Each named turn below is shown by a few rows before and after it. Which turns, in which order, take the first row of each later pair to the second? The first pair is answered.
R:
[  3.0   6.2  23.5   6.9  11.5  -8.4  21.1   0.5 -16.6   2.7  -2.6 -14.8
   4.5 -21.0  -4.0] |-> [ 14.9   9.7  22.4   2.7  11.0  11.1  21.0  -1.4   4.7   1.2   1.8  -6.5
 -15.3 -14.3  15.5]
[-10.8   0.9  -8.5  10.0  15.8   8.8   4.7  -7.8  24.5   3.1  -7.2 -11.0
  18.7   3.3  -4.5] |-> [-10.4  -1.6 -10.4   9.9  15.9  10.4   3.7  -8.0  25.0   2.4  -5.3 -10.8
  17.0   4.7  -4.2]
[  0.3   2.4  -5.8  -5.1  -9.2   4.8   0.1   0.0 -26.2 -20.9   3.0   6.2
  12.4   8.2 -14.0] |-> [  3.0   9.3   4.2  -2.1  -3.6  15.4   4.3   0.7 -25.1 -18.8   5.4   6.7
   8.7   6.3 -11.1]
C:
[ -7.1 -23.8 -33.3   1.6 -13.4 -15.3 -17.1  -1.3  -1.2  -5.2  -0.8  -8.4
  15.4  -2.2  -1.5] |-> [ -8.2 -11.9 -27.8   0.3 -14.8   5.0 -23.9  -0.5   1.7  -1.5   4.6  13.5
  20.5  14.2   0.0]
[ -2.6   6.2  19.3 -17.9   7.1 -41.8  26.1   3.8 -29.4   4.1 -11.3  -8.4
  -3.6  -6.1  -0.7] |-> [  1.4  -4.4  -3.4 -28.0  -3.9 -49.4  12.0  -0.4 -21.9  -0.1 -13.4   0.4
 -12.3   4.2  10.3]
[  6.0 -16.1  -5.0  -7.1   0.6 -22.2   1.1   1.5  -2.7  -3.4  -5.7 -19.7
 -16.0 -22.7   1.5] |-> [  9.3 -14.2 -20.7 -16.1  -9.9 -13.6 -16.3   1.4   3.5  -3.7  -1.7   3.8
 -21.7  -3.5   8.5]
[-12.2 -17.3  -1.9  11.6  -7.1 -33.0  15.9  -1.9  12.8  -6.5 -31.4 -21.4
  20.7   9.8  -4.6] |-> [ -6.9 -16.6 -19.3   2.0 -14.2 -29.1  -0.8  -1.4  19.1  -8.8 -29.6  -5.2
  14.8  24.1   3.4]
N:
[ 12.6  -0.3  19.7  -6.7  -6.8 -20.2   9.9   4.1 -23.5  -9.1  -2.3  -4.3
 -12.4 -28.2   2.8] |-> [ 20.1   5.8  12.9 -16.0 -12.9  -8.8  -0.5   6.3 -17.7  -9.0   1.4  16.5
 -24.5 -16.9  12.6]
[ -0.4 -15.6 -18.5  -9.7  -8.9   9.2 -19.3 -14.7 -15.2  -2.3   4.1  18.7
 -11.3   4.4   3.8] |-> [ -5.8 -16.3 -24.5  -1.6  -3.5  16.1 -19.2 -17.3   0.1  -0.7   0.9  14.6
  -7.6   8.7   5.5]
[ 12.4 -16.1 -11.0  -6.1   8.8 -27.3 -13.4   1.0   3.4  -2.2   0.9  25.2
   8.9 -14.3 -12.6] |-> [ 13.3 -14.8 -10.5  -5.8   7.8 -19.4 -16.9  -1.7   6.9   0.4  -1.4  29.4
   5.2  -8.7  -9.5]
[ -5.9  16.6  26.7   9.6  11.6   0.2  10.1   6.4 -25.6   6.3   8.6 -12.4
   4.0  -8.6 -10.9] |-> [  1.8  19.6  29.0  -1.3   3.3   2.5   4.1  10.7 -30.0   4.1  13.8   0.0
  -6.1  -5.9  -8.3]
A:
[ 4.9  2.4  8.3  4.7  4.1 30.4 13.5  3.4  7.3 -3.4  3.1 -0.2 -9.7  3.1
 23.5] |-> [ 11.6  -0.7  -0.3 -10.5 -12.8  15.0  -1.6   6.5 -13.0  -8.5   6.1  19.5
 -15.4   7.4  20.4]
[ 11.7 -24.3  -3.2   3.4  -5.6 -34.3  11.3  -1.9 -11.0  -4.6 -22.7 -36.2
  -8.8 -14.1   4.7] |-> [  4.7 -17.9  -3.0  -0.6 -10.8 -38.8   2.8  -2.0 -33.8  -1.4 -20.0 -23.6
   8.0  -6.8 -11.5]
[ -1.0  32.6 -13.3   4.0  -0.3 -22.3  10.4  -6.3 -15.7 -14.2  -3.6  25.4
  44.1  14.2 -11.8] |-> [  6.3  29.8  -7.0  20.2  20.8  -1.2  33.7 -10.5  28.0 -15.1 -10.0  -8.8
  27.8   3.8   9.0]
[ -1.6   6.0   2.7  -3.5   6.5   2.0   3.1  -4.6 -31.5  -5.3   7.8  28.9
  16.9  -4.9 -16.4] |-> [  0.9   6.0  10.7  17.0  28.3  22.9  24.3  -6.8   3.5  -2.5   4.4   0.0
  10.7 -12.0  -3.4]
Now pairs of rows:
Between the rows of a pair lie two turns.
[  6.9  13.7  11.9   8.4   4.8  14.4  11.0   3.7  18.7  -0.8   7.6  -4.4
 -16.3  -9.2  13.9] |-> [ 10.9  17.5  16.1  -4.7 -10.6   5.7  -0.6   7.6 -11.0  -2.6  15.0  16.9
 -15.9  -6.7   4.8]
A C
[  4.0  10.0  15.4   8.7  17.0  30.6   0.7   1.9  20.5  -0.3  27.8   9.9
 -22.0  26.3  25.7] |-> [ 15.3  -6.7  -2.1 -10.9  -0.8  -0.2 -14.9   2.5   5.6 -11.0  26.0  14.5
 -41.8  20.2  31.9]
N A
[ 11.4  -2.1  14.6   5.8   2.1 -14.6   8.1   3.6  -9.8  -2.0  -1.9 -14.7
  -9.1  -8.4  -1.0] |-> [ 18.4   0.8  15.0   0.3  -0.8  -7.2   6.4   3.4  -3.7  -3.2   0.8  -5.6
 -18.5  -4.4   8.8]
R N
[  5.5 -17.3 -12.4   4.1  -4.2 -36.3  19.3 -13.3   1.0 -14.4  -1.2 -26.2
  -9.9 -15.8   0.9] |-> [-16.8  -2.4 -22.8   4.1 -14.1 -21.3  -3.0 -14.8 -10.8  -8.4   5.6  12.5
  27.6  19.0 -23.2]
C A
[  1.6   5.1  17.7   6.9  10.5  14.1  13.8   1.1   8.8  -2.0   0.7 -13.1
  -2.8 -11.1   4.6] |-> [  6.1  -8.6  -1.8 -14.7 -10.5 -17.1  -5.9   2.4 -12.4  -8.6  -1.0  -1.0
 -11.7 -10.9   1.2]
C A
[  0.4  16.0  12.1   1.8  -2.5   7.5   5.1   8.7 -25.3   5.5   4.5  16.2
  12.6   0.3  -5.9] |-> [ 8.6 15.4 -0.7 -6.1 -5.1 19.0 -3.3  6.8 -7.2  4.1  3.7 25.9  0.3  8.6
  9.8]
N R
[  6.8  11.8 -12.1  -3.6  -6.2  26.8  -5.6   5.6  17.2  -3.8   0.5  20.8
  -8.8  20.5  17.7] |-> [-15.3  -5.0 -26.6  -4.0 -13.7 -14.8 -16.0   2.6 -14.4  -4.1  -9.2   8.5
  21.7  16.0 -12.0]
R R
[  0.3  -1.4   0.4   3.7  -8.6  10.1  -3.7   1.7  28.6  23.4  -0.4  13.8
  12.1   4.6 -11.2] |-> [  2.5 -11.9 -14.3  -4.9 -14.3  -8.2  -9.8   0.5  27.0  20.7  -3.7   8.8
   6.5   0.7  -8.1]
A R
[-19.6   9.8 -23.4  -2.5 -17.8  18.5 -15.8  -2.3  -1.8  -0.4  -0.9  34.2
  10.4  18.8 -29.5] |-> [-13.8  12.5  -8.0  19.8  10.8  41.7  12.1  -5.4  38.2   0.4  -4.7   0.3
  -2.4   7.4 -10.6]
R A
[ -4.1   2.7  -8.7   5.2  11.2   0.0  10.9   4.1   8.2   0.6  -4.3 -21.4
  -8.5   3.3  12.7] |-> [ -8.7  -2.8 -20.7   1.4   5.9 -10.4   0.6   3.2   2.3  -0.1  -6.5 -19.6
  -1.7   7.3   6.3]
C R
[ -9.1  -4.2   9.8   7.9  -3.6 -15.4   9.8   6.4 -23.7  -7.5  -7.2   0.6
  23.3 -11.6 -14.7] |-> [  2.3 -21.6 -13.4   3.9   1.2 -18.8   8.5   1.2  10.5 -13.6 -14.9 -16.0
  -2.9 -13.7  10.2]
A C
[  0.6   5.2   4.7   1.0  -0.6  18.5   2.9   0.3  15.2   2.6  13.1  -0.8
 -17.6   2.8  11.5] |-> [ -4.9   4.7  12.7   6.0   4.9  14.1  12.3   0.3  11.7   4.4  11.9 -15.1
 -11.7  -7.2   4.9]
C N
[ 10.5   2.1  11.8   9.3   4.6   9.3   8.1  -3.1   6.1   6.4  -1.4  -3.5
 -16.5 -14.6  12.5] |-> [ 10.8  -0.1  -7.1   0.5  -1.1   7.8  -6.7  -3.0  12.8   5.8  -0.9   8.9
 -20.2  -3.7  17.1]
R C
[ 19.2  -0.3   6.4  -4.1  -3.5  23.7   5.5  -1.1  40.0   4.3  12.7  32.6
 -38.8  19.4  31.2] |-> [-16.5 -31.9 -27.7  -8.9 -19.3 -52.2 -12.5  -6.4 -16.4   2.5  -3.5  10.5
  14.9  10.3 -19.7]
R R
[ 30.2  15.9  18.9   3.9   2.9  22.7  19.3   0.8  18.7  -6.9  -1.8  -0.8
 -43.3 -15.5  32.2] |-> [-12.8  37.1  31.2  17.1   2.1  22.1  10.5   2.4 -27.0   5.9   3.0  21.3
  27.6   4.5 -24.4]
A A
[ 12.4  33.8  40.3  17.5  19.5  37.3  32.6   3.8   0.7   0.7   7.9   0.5
  -7.3 -15.6   1.2] |-> [ 17.0  30.3  26.1 -10.8 -12.3   7.5   4.0   8.9 -46.4  -3.8  14.0  39.6
  -7.6  -6.2  -9.6]
A A
[-8.4  6.1  9.0 -1.3 -5.1  1.5  1.1  7.6 -3.9 -1.6 -1.9 12.0 18.0  8.8
 -4.4] |-> [-1.4  8.2 19.3  2.6  0.7 10.1  9.5 10.6  3.2 -3.3 -2.2  4.0  6.9  3.0
  5.5]
C R
[ 10.8  -0.7  30.5   5.1  12.5  -1.2  17.5   9.9 -16.0   0.1  -3.7 -21.9
 -18.5 -18.4  -2.4] |-> [  8.2   6.2  30.8  -6.2  -0.3  -4.7   6.0  14.0 -35.4   1.2   3.4   5.3
 -12.1  -8.6  -9.6]
N A
[ -7.7 -34.3 -33.3 -11.4  -9.1 -46.6 -17.2  -2.6 -23.8  -4.4 -12.8  -4.6
  11.5  -1.1 -13.2] |-> [-31.8 -13.9 -11.3  18.3  15.4 -11.8   0.5  -6.7  -8.4   7.7 -12.9 -11.6
  50.0   6.8 -32.4]
N A
[13.6 22.5 28.7 -0.1 -1.1 30.6 10.4 12.3 -1.2  1.7 17.0 26.2 -3.6 11.6
 18.2] |-> [12.5 23.3 24.9 -3.7 -5.6 27.6  7.2 12.3 -6.5  2.5 18.7 31.1 -5.1 14.0
 14.6]
A A
[-14.6   2.9 -23.3 -19.7   4.6 -56.7 -29.8  -6.5  -5.8  -5.0 -19.8   2.4
  -8.5 -19.3   2.7] |-> [-22.3  18.8  19.8  10.3  33.0 -28.9   6.1  -5.8   7.4   3.1 -19.9 -30.6
   3.7 -37.1  -4.3]
R A
[ -8.2  -9.3  -6.6  21.8  17.3  -5.4   7.0  -8.4  13.0   1.8  -5.4 -41.2
   3.6  -8.9  -3.1] |-> [ -4.6 -20.1 -21.0  10.3   5.7 -23.8  -5.6  -9.5   3.3  -2.6  -7.3 -34.1
  -3.1  -7.7  -0.8]
C N
[ -5.8  -5.3  -6.6  20.7  15.0  -8.8  18.5 -20.7 -10.2   0.2  -6.4 -12.1
  21.4   7.8 -19.5] |-> [ -1.8  -1.2   2.3  22.8  17.6  -2.6  21.4 -19.1 -11.4   2.3  -3.1 -13.6
  19.6   5.4 -17.9]
C R
[-20.9 -11.3 -10.2   5.9  -1.6 -12.4  -8.2 -10.1  14.8  14.6  -8.2 -24.6
  11.1  22.4   2.5] |-> [-19.5  -2.1  13.7   4.3  -4.7 -21.0   1.4  -5.2 -16.1  14.4  -4.3 -24.4
  14.4  10.7 -12.7]
R N
[ -8.5  -7.0  -2.3  -6.3 -12.5 -30.3  -6.0  -7.6 -22.2 -12.0   1.7  -6.5
  14.1  -6.8 -18.4] |-> [  0.6  -1.6 -11.6 -19.2 -23.2 -11.5 -19.9  -6.7  -9.1 -11.8   7.9  22.4
  -1.9  10.7  -2.7]
N N
[-15.2 -25.7  -9.3  -3.3 -20.8 -20.2   2.9  -4.9 -13.9   0.7 -12.5 -14.2
  23.3  -6.9 -24.5] |-> [ 10.8 -14.8  21.4   6.0  -6.7   8.4  28.6   0.0  12.6   0.8  -7.3 -27.3
 -13.8 -21.9   5.6]
R A
[20.3  6.0  9.6 -4.5 -7.7 31.1  6.3 10.0 24.8 -1.7 11.7 23.6 -5.8  6.1
 24.3] |-> [ 6.5  7.2 -3.5 -0.4 -9.0 32.1 -2.0  7.5 27.1  1.2  8.5 27.8 15.0 17.5
 13.0]
A N
[ -0.1  -5.8   3.9 -21.3   5.7 -23.8   8.8   1.8 -15.6  -3.9  -0.7  -6.4
 -22.6 -25.0   3.2] |-> [  0.7  -6.1 -20.0 -27.9  -0.9  -5.6  -8.3   0.0   8.3  -5.1   2.2  18.1
 -28.5  -0.9  15.4]
C N
[ -6.7  13.8  30.1  -1.2  -4.7 -10.9   3.3  12.4 -30.9   6.6  15.3  -1.2
   7.1 -19.8 -21.6] |-> [  9.3  24.7  32.4  -0.8  -0.2  24.0   6.0  13.4   2.7   6.7  18.7  14.4
 -15.9  -8.1   4.2]
R N
[  2.7   1.6   6.4 -15.7 -18.7 -26.5  -7.4   8.9 -42.9  -5.2   9.2  10.8
   7.8  -7.2 -14.2] |-> [ 21.4  20.4  30.0  -8.5  -9.7  16.5   5.3  13.4 -19.4  -3.7  16.8  22.3
 -15.2  -5.7   8.9]
R R
[  5.7  17.8  19.9  -3.7 -12.2   6.6   2.5   7.1 -20.7  -0.6   9.4  16.3
 -12.4   1.0  -4.8] |-> [ 10.0  15.6  23.4   4.2  -2.3  15.0  15.7   4.2   2.9   0.0   7.4   1.8
 -21.6  -4.2   6.9]
A A
